One vector is turned by the same rotation once a step. Each row is the vector after some number of steps, and that number follows the row.
The counts run from 0 to 331.
[-.14,.18,.00,-.20,.06,.04,-.14,-.08,-.12,.05,.04,.01,.04,-.31,.06,.25,-.12,.14,-.04,.08,.03,-.09,-.08,.13,-.02,.11,.10,.03,-.19,.16,-.13,.15,.13,.21,-.08,-.07,.13,.05,.50,.05,-.19,-.26,-.11,-.11,.14,.08,.10,.07,-.11,-.01,.17,-.06,-.04] -> 262
[-.15,.09,.08,-.04,.10,.22,-.19,-.11,-.07,.25,-.06,.01,.10,-.11,.16,.25,-.13,.09,-.06,.03,.11,.02,-.08,-.13,.10,-.05,.13,.06,-.26,.07,.09,.22,.24,.18,.12,.07,.28,.01,.23,.20,.17,.03,.14,.01,.12,.10,-.02,.15,.09,.10,-.03,.15,.25] -> 45
[.06,.16,-.03,-.16,.08,-.05,-.07,.03,.12,.18,.19,-.17,.18,-.20,.07,-.02,-.09,.01,.06,-.03,.02,-.17,-.24,.17,-.11,-.20,.10,.02,.06,.05,.09,-.02,.26,.08,-.02,.21,.20,.24,.43,.05,.13,-.01,.14,-.01,.17,-.07,.12,.02,-.05,.07,.13,-.10,.19] -> 204
[.03,.08,-.11,-.07,.17,-.11,-.16,-.04,.18,.10,.10,.06,-.18,-.18,-.21,.22,-.12,.31,-.06,-.02,.15,.18,.14,.16,-.19,.28,.15,-.10,-.15,.02,.13,.21,.23,.15,-.07,.05,.10,.16,.24,.19,.00,-.18,-.09,-.13,.24,-.06,.02,.03,-.05,-.02,.01,.07,.08] -> 249
[-.15,.05,.11,-.12,.09,-.07,-.09,-.01,-.02,.05,-.16,.08,.00,-.16,.26,.15,-.14,.09,-.03,.16,.10,-.27,.05,.10,.19,.06,-.05,-.08,.18,-.27,.03,.29,.30,.17,.00,.16,.30,.07,.09,.07,.24,.01,.09,.15,-.05,.03,.22,.09,.05,.04,-.07,.20,.05] -> 228
[.05,.13,-.14,-.12,.03,-.16,-.12,-.01,-.01,-.02,.03,.13,-.22,-.25,.04,.12,-.07,.26,-.13,.10,.16,-.09,.09,.24,-.08,.24,.02,-.01,.02,.12,-.09,.12,.34,.14,.02,-.12,.15,.16,.34,.10,.01,-.17,-.07,-.05,.39,-.10,.04,-.08,.05,-.04,.03,-.05,-.12] -> 253
[-.27,.05,.01,-.16,.19,-.13,-.08,-.08,.09,.11,-.10,.13,-.12,-.19,.00,.17,-.10,.19,-.07,.19,.00,-.08,-.05,.30,.08,.20,.07,-.13,.07,-.33,.11,.16,.17,.08,-.11,.09,.22,.32,.05,.02,.10,-.08,-.14,-.19,.14,.05,.14,-.03,.03,-.05,-.06,.14,.06] -> 237
[-.06,.04,-.01,-.12,.05,.23,-.01,-.09,.04,.29,.01,.05,.01,-.17,.14,.16,-.04,.12,.01,.08,.14,-.03,-.15,.00,-.07,.05,.02,.09,-.14,.00,.04,.12,.31,.18,.07,.14,.31,.04,.23,.19,.27,.10,.05,.07,.19,.21,-.03,.16,.05,-.09,-.09,.20,.31] -> 299
[-.19,.33,.05,-.15,-.04,.09,-.08,-.15,.10,.25,.13,-.07,.05,-.09,-.16,.13,-.15,-.11,.06,-.09,.06,.00,-.11,.09,-.05,-.08,.17,-.08,-.13,-.12,.18,.08,.27,.06,.07,.21,.17,.16,.36,.13,.13,-.03,.03,.02,.03,.02,.18,-.06,.12,.10,-.17,-.06,.25] -> 287
[.04,.28,.09,-.02,.15,-.09,-.09,-.05,.30,.20,.25,-.09,.12,-.20,-.06,.10,-.19,.01,-.08,-.10,.02,.05,-.11,-.01,-.22,-.08,.16,.08,-.12,.00,.17,.05,.18,.24,.03,.19,.15,.13,.30,.09,.11,-.06,.03,-.09,.13,-.03,.11,.22,-.04,.26,.09,-.03,.21] -> 208
[-.06,-.10,-.19,-.05,.21,.05,-.08,-.10,.01,.26,.08,-.07,.07,-.15,-.01,.37,-.20,.25,.08,.07,-.04,.04,-.04,.19,.02,-.02,-.02,-.01,-.05,-.08,.23,.16,.20,.34,-.21,.24,.34,.07,.15,.11,.10,-.01,.04,-.13,-.03,.12,.00,.05,-.13,-.02,.00,.06,.07] -> 313
[-.06,.16,-.09,-.18,.09,-.02,.13,-.07,.05,.09,.24,-.02,.00,-.23,-.19,.19,-.23,.07,.05,.09,.03,-.05,-.03,.23,-.30,.02,.05,.03,.00,-.02,.01,.12,.26,.23,-.14,.18,.11,.16,.34,.12,.05,-.13,-.20,.06,.18,.08,.13,.14,-.13,-.08,-.07,.07,.01] -> 74
[-.30,.20,.05,-.24,.11,-.03,-.20,-.05,.09,.16,.04,-.05,.00,-.20,-.09,.03,-.06,.11,-.05,.00,.15,.09,.01,.00,.06,.02,.26,-.08,-.12,-.02,.01,.32,.24,-.08,.08,.05,.11,.21,.45,.18,-.04,-.06,.00,.02,.27,-.09,.05,.00,.04,-.03,-.08,-.04,.11] -> 114
[-.16,.08,-.16,-.16,.05,-.15,-.18,-.19,-.05,.29,-.02,.03,.13,-.17,.31,.19,-.07,.21,.02,.05,.05,-.05,-.15,.00,.14,-.05,-.13,-.03,-.03,-.15,.06,.09,.25,.29,.06,.12,.23,.02,.05,.02,.23,.24,.21,-.16,.05,-.02,.08,.06,.00,.01,.00,.11,.14] -> 53
[-.20,.02,.02,-.16,.16,-.20,-.18,-.04,.06,.09,-.08,.15,-.11,-.22,-.03,.18,-.09,.21,-.06,.13,-.01,-.01,.04,.28,.05,.18,.06,-.20,.12,-.30,.17,.19,.16,.07,-.10,.10,.21,.27,.05,.05,.20,-.09,-.07,-.14,.17,.02,.14,-.02,.03,-.01,-.07,.14,.01] -> 238
[-.09,.35,.14,-.08,-.01,.11,-.15,-.07,.03,.12,-.01,.07,.02,-.18,-.09,.22,-.14,-.01,-.09,-.08,.09,.01,-.06,.03,-.04,.00,.23,.04,-.22,.08,.07,.02,.19,.11,.07,-.03,.21,.18,.37,.14,.06,-.15,-.08,-.08,.27,.02,.08,-.06,.22,.19,-.11,-.09,.17] -> 34
[.05,.33,.01,.00,-.02,.00,-.15,-.14,.05,.16,.07,-.04,.00,-.09,.19,.05,-.13,-.07,.12,-.02,.14,-.16,-.15,.13,-.01,-.06,.12,-.09,-.15,-.08,.12,-.08,.36,.05,.15,.18,.19,.20,.21,.06,.08,.06,.24,-.03,.06,-.15,.22,-.15,.19,.14,.00,.05,.34] -> 283
[-.06,.37,.08,-.09,-.06,.12,-.09,-.07,.07,.18,.06,.05,.06,-.18,-.09,.19,-.09,-.04,-.04,-.06,.12,-.04,-.10,.05,-.04,.00,.25,.00,-.19,.07,.04,-.02,.23,.03,.01,.01,.25,.22,.43,.08,-.01,-.18,-.05,-.02,.23,.02,.13,-.09,.15,.10,-.07,-.18,.25] -> 33
[.12,-.05,-.12,-.04,.17,-.08,-.13,.03,.10,.09,-.05,.03,-.18,-.11,.07,.10,-.05,.24,.05,.13,.16,-.02,.08,.27,.02,.23,.08,-.17,.08,-.08,.17,.13,.35,.02,-.13,.13,.23,.31,.15,.14,.20,-.03,.13,-.02,.21,-.13,.03,-.10,.04,-.13,.00,.17,.19] -> 243
[.06,.19,.00,-.03,.10,-.01,-.01,-.01,.13,.19,.01,.31,-.09,-.23,.03,.29,-.02,.22,-.08,.14,.12,.04,.03,.02,.02,.30,.05,-.01,-.14,-.06,.13,-.01,.12,.14,-.16,-.04,.41,.21,.16,.07,-.02,-.17,-.08,-.18,.20,.17,.04,.01,.07,-.05,-.01,.02,.27] -> 169
[.16,-.03,-.11,-.09,.01,.07,-.21,-.11,-.09,.02,.02,.01,-.06,-.32,.05,.19,-.09,.24,.06,.08,.26,-.03,-.07,.19,-.09,.15,.06,.01,-.21,.33,-.09,.09,.29,.18,-.01,-.02,.15,-.01,.36,.08,.06,-.18,.08,.00,.16,-.09,.02,-.01,-.07,-.11,.11,.06,.10] -> 257
[.03,.32,.13,-.06,.08,-.19,-.03,.00,.25,.08,.08,.00,.01,-.13,.10,.09,-.20,.01,-.21,-.01,.06,-.22,.01,.07,-.12,.01,.02,.15,.11,-.05,.01,.06,.31,.23,.12,.07,.24,.14,.30,.10,.18,-.05,.00,.03,.25,-.01,.16,.13,.13,.30,-.03,-.06,-.06] -> 212
[.06,-.05,-.15,-.07,.18,-.07,-.13,.05,.10,.12,.02,-.02,-.16,-.12,-.01,.10,-.09,.22,.07,.07,.14,.02,.13,.26,.07,.21,.09,-.17,.14,-.09,.21,.18,.34,-.01,-.18,.20,.23,.29,.27,.14,.14,-.12,.11,-.02,.14,-.08,.04,-.10,.01,-.19,.00,.08,.11] -> 244
[-.13,.10,.04,-.08,.01,.24,-.16,-.16,-.13,.22,-.09,.01,.12,-.17,.13,.23,-.07,.12,-.05,.01,.19,-.04,-.19,-.07,.08,-.10,.10,.09,-.24,.10,.01,.13,.26,.20,.11,.04,.31,.02,.24,.12,.22,.06,.13,.02,.13,.07,.01,.08,.12,.07,-.11,.08,.24] -> 44
[-.17,.32,.05,-.12,-.07,.09,-.08,-.20,.07,.24,.10,.00,.02,-.17,-.16,.17,-.16,-.05,.01,-.04,.08,.03,-.17,.11,-.12,-.05,.23,-.01,-.24,-.13,.10,.04,.25,.10,.09,.16,.15,.18,.26,.14,.14,.00,-.06,-.03,.13,.02,.15,-.04,.18,.13,-.21,.01,.27] -> 288
[-.29,.20,-.01,-.28,.00,-.06,-.20,-.18,.04,.19,.06,.04,.04,-.33,-.11,.08,.01,.19,-.10,-.01,.14,.06,-.19,.09,-.03,.04,.17,-.08,-.20,-.02,-.12,.21,.19,.07,.12,-.02,.01,.15,.32,.03,.08,.01,-.09,-.10,.32,-.07,.10,-.02,.04,.00,-.09,-.06,.07] -> 116
[-.16,.21,-.22,-.11,.22,-.28,.04,-.13,.22,.27,.21,-.02,-.04,-.08,.06,.18,-.16,.20,.03,.10,-.04,.00,-.02,.15,-.12,.06,-.05,-.06,.03,-.24,.19,.13,.25,.28,-.02,.20,.13,.20,.09,.10,-.02,.11,.02,-.19,.15,-.05,.12,.05,-.05,.00,-.01,.10,.07] -> 63
[.10,.04,-.13,-.13,-.02,-.19,-.23,.03,-.09,-.04,-.02,.06,-.13,-.29,-.01,.18,-.07,.24,-.08,.03,.15,-.06,.14,.21,-.06,.19,.01,-.08,.03,.16,-.03,.18,.33,.14,-.03,-.05,.12,.08,.38,.13,.08,-.23,.00,-.01,.32,-.08,.07,-.06,.00,.01,.00,-.06,-.18] -> 254
[.19,.05,-.20,-.04,.15,-.19,-.14,-.08,-.10,.00,.13,-.03,-.06,-.14,.03,.21,-.27,.18,.20,.08,.19,-.03,.09,.26,-.12,.00,-.08,-.15,.00,.02,.18,.12,.33,.25,-.10,.18,.16,.13,.10,.10,.01,-.02,.12,.06,.01,-.20,.15,-.03,-.16,-.06,.02,.21,.08] -> 323
[-.13,.20,.10,-.12,.03,.13,.09,-.10,.00,.10,.09,.10,-.04,-.14,.07,.12,-.18,-.08,.13,.17,.04,-.16,-.07,.19,-.14,.15,.09,-.15,-.08,-.18,.10,.08,.26,.09,-.07,.22,.13,.18,.24,.16,.02,-.13,-.10,.05,.03,.13,.17,.10,.00,-.12,-.01,.32,.30] -> 153
[.11,.15,.01,-.08,.16,-.23,-.19,.05,.05,.06,.11,-.02,.08,-.23,.26,-.03,-.09,.09,-.01,.01,.05,-.16,-.17,.09,-.21,-.12,.03,-.07,-.06,.04,.07,.04,.26,.14,.10,.10,.13,.25,.21,.03,.15,.09,.20,-.13,.30,-.16,.05,.06,.03,.18,.17,.16,.18] -> 201
[.17,.00,-.18,-.17,-.09,-.14,-.24,-.03,-.13,.01,.02,.02,-.04,-.32,-.05,.16,-.09,.24,.01,-.03,.23,-.02,.12,.20,-.10,.14,.01,-.08,-.01,.20,-.01,.15,.30,.19,-.02,-.05,.12,-.02,.43,.07,.14,-.21,.05,.03,.21,-.13,.05,-.04,-.08,-.01,.03,-.04,-.08] -> 255
[-.22,.00,-.14,-.14,.19,.01,-.13,-.04,.00,.29,.05,-.15,.11,-.02,.17,.16,-.13,.11,.09,.06,-.10,-.07,-.09,.12,.12,-.15,.01,-.06,.12,-.14,.23,.19,.30,.19,-.08,.29,.28,.19,.23,.15,.20,.11,.22,-.07,.03,.04,.01,-.04,-.05,-.02,-.01,.06,.08] -> 57
[-.01,.41,-.01,-.12,-.13,-.09,-.12,-.16,.04,.16,.03,.20,.05,-.22,.16,.14,-.06,.08,-.09,-.01,.26,-.09,-.04,-.14,.03,.12,.01,.11,-.18,.03,-.10,-.02,.27,.16,.19,-.06,.23,-.02,.24,.04,.02,-.02,.06,-.01,.24,-.06,.16,.00,.19,.07,-.10,-.07,.20] -> 38
[.07,-.12,-.17,-.05,.02,.11,-.12,-.16,-.17,.06,-.05,-.05,-.12,-.23,.05,.32,-.17,.26,.02,.14,.18,-.15,-.02,.36,.00,.15,-.02,.03,-.02,.16,-.05,.13,.33,.36,-.11,.06,.20,-.01,.26,.07,.11,-.15,.01,.02,.05,.00,.08,-.02,-.09,-.10,.03,.09,-.07] -> 2
[.13,.06,-.17,-.01,.11,.01,-.22,-.03,-.07,.13,.01,.07,.00,-.12,.08,.30,-.16,.29,.08,.04,.25,.06,.15,-.01,.18,.11,-.01,.00,-.09,.15,.12,.14,.27,.16,-.08,.05,.40,.05,.23,.17,-.03,-.10,.17,.06,.07,-.08,.05,-.09,-.01,-.12,-.03,-.03,.17] -> 177
[.02,.11,.01,-.07,-.02,.07,-.09,-.12,-.07,.04,.07,.01,-.01,-.14,.02,.12,-.22,-.05,.22,.01,.09,-.14,-.02,.18,-.16,.08,.05,-.24,-.12,-.18,.17,.17,.31,.18,-.05,.31,.12,.02,.20,.18,.18,-.10,.08,.11,-.13,.01,.18,.14,-.07,-.02,-.02,.32,.24] -> 151
